[[ -27  -17   36  -15   14   32   60   29    2   66  104  -18  -91  -24
     1   20]
 [   8  -71  -71   14   15   -3   37   25    7   45  -33   13  -84   26
    89   39]
 [ -21  -28   17    3   49   19   42  -26   12   78   86  -19 -103    4
     9   46]]
=>
[[ -21  -28   17    3   49   19   42  -26   12   78   86  -19 -103    4
     9   46]
 [ -27  -17   36  -15   14   32   60   29    2   66  104  -18  -91  -24
     1   20]
 [   8  -71  -71   14   15   -3   37   25    7   45  -33   13  -84   26
    89   39]]

[[ 78  71   9  -6  30  25]
 [ 58  73  15 -18  49   8]
 [ 38  45  13 -12  48   6]
 [  4   7   8  -7 -10  12]
 [-27 -31   5  -1 -14   8]
 [ 68  86  17 -21  54   8]
 [-18 -11  10  -9  13   0]]
=>
[[-18 -11  10  -9  13   0]
 [ 78  71   9  -6  30  25]
 [ 58  73  15 -18  49   8]
 [ 38  45  13 -12  48   6]
 [  4   7   8  -7 -10  12]
 [-27 -31   5  -1 -14   8]
 [ 68  86  17 -21  54   8]]

[[ 18 -33  49 -57  25  29 -48  21  35  26  25 -74  44  10  19]
 [  1  44 -38   1 -27 -26  41 -32 -27  -7  10 -43 -28   2 -13]
 [ 51 -19 -25 -32   5   0 -18   5   8  13  53 -28 -17  46   5]
 [ 32 -51 -26   3 -25 -28 -30 -11 -36 -34   7  99 -40  32 -18]]
=>
[[ 32 -51 -26   3 -25 -28 -30 -11 -36 -34   7  99 -40  32 -18]
 [ 18 -33  49 -57  25  29 -48  21  35  26  25 -74  44  10  19]
 [  1  44 -38   1 -27 -26  41 -32 -27  -7  10 -43 -28   2 -13]
 [ 51 -19 -25 -32   5   0 -18   5   8  13  53 -28 -17  46   5]]

[[ 16   0  31 -53   4  29]
 [ -3 -23  59  82  -3  26]
 [ -2  18  40  60  13 -30]
 [-30  26  -3  -1 -23 -17]
 [-86 -18  58   3  -8  31]
 [ 13 -12   8  25  13 -24]]
=>
[[ 13 -12   8  25  13 -24]
 [ 16   0  31 -53   4  29]
 [ -3 -23  59  82  -3  26]
 [ -2  18  40  60  13 -30]
 [-30  26  -3  -1 -23 -17]
 [-86 -18  58   3  -8  31]]

[[-93  56 -67]
 [-32 -11 -72]
 [-33 -29  29]
 [-83  43  15]
 [ -3 -87  -6]
 [-78   6 -92]
 [-61 -34 -24]
 [  6  23 -44]]
=>
[[  6  23 -44]
 [-93  56 -67]
 [-32 -11 -72]
 [-33 -29  29]
 [-83  43  15]
 [ -3 -87  -6]
 [-78   6 -92]
 [-61 -34 -24]]

[[-56  61  60 -50 -31   1 -86   4]
 [  4 -23  48   5 -11 -44  13  -5]
 [ -7 -29 -14  -7 -20  14  37   5]
 [-62  33  48 -52   8 -14 -62 -28]
 [ -8  -6  19 -31   8   2  26  30]
 [-13 -43  -6 -38  26   6 -19   8]
 [ 14   4 -10 -38  -2  -4  -6   1]
 [ 17   9  38  59 -21 -29 -40 -11]
 [-22   7 -37 -16  56  19 -15 -60]]
=>
[[-22   7 -37 -16  56  19 -15 -60]
 [-56  61  60 -50 -31   1 -86   4]
 [  4 -23  48   5 -11 -44  13  -5]
 [ -7 -29 -14  -7 -20  14  37   5]
 [-62  33  48 -52   8 -14 -62 -28]
 [ -8  -6  19 -31   8   2  26  30]
 [-13 -43  -6 -38  26   6 -19   8]
 [ 14   4 -10 -38  -2  -4  -6   1]
 [ 17   9  38  59 -21 -29 -40 -11]]

[[ 27  14  57  59]
 [-74 -27   5 -11]]
=>
[[-74 -27   5 -11]
 [ 27  14  57  59]]
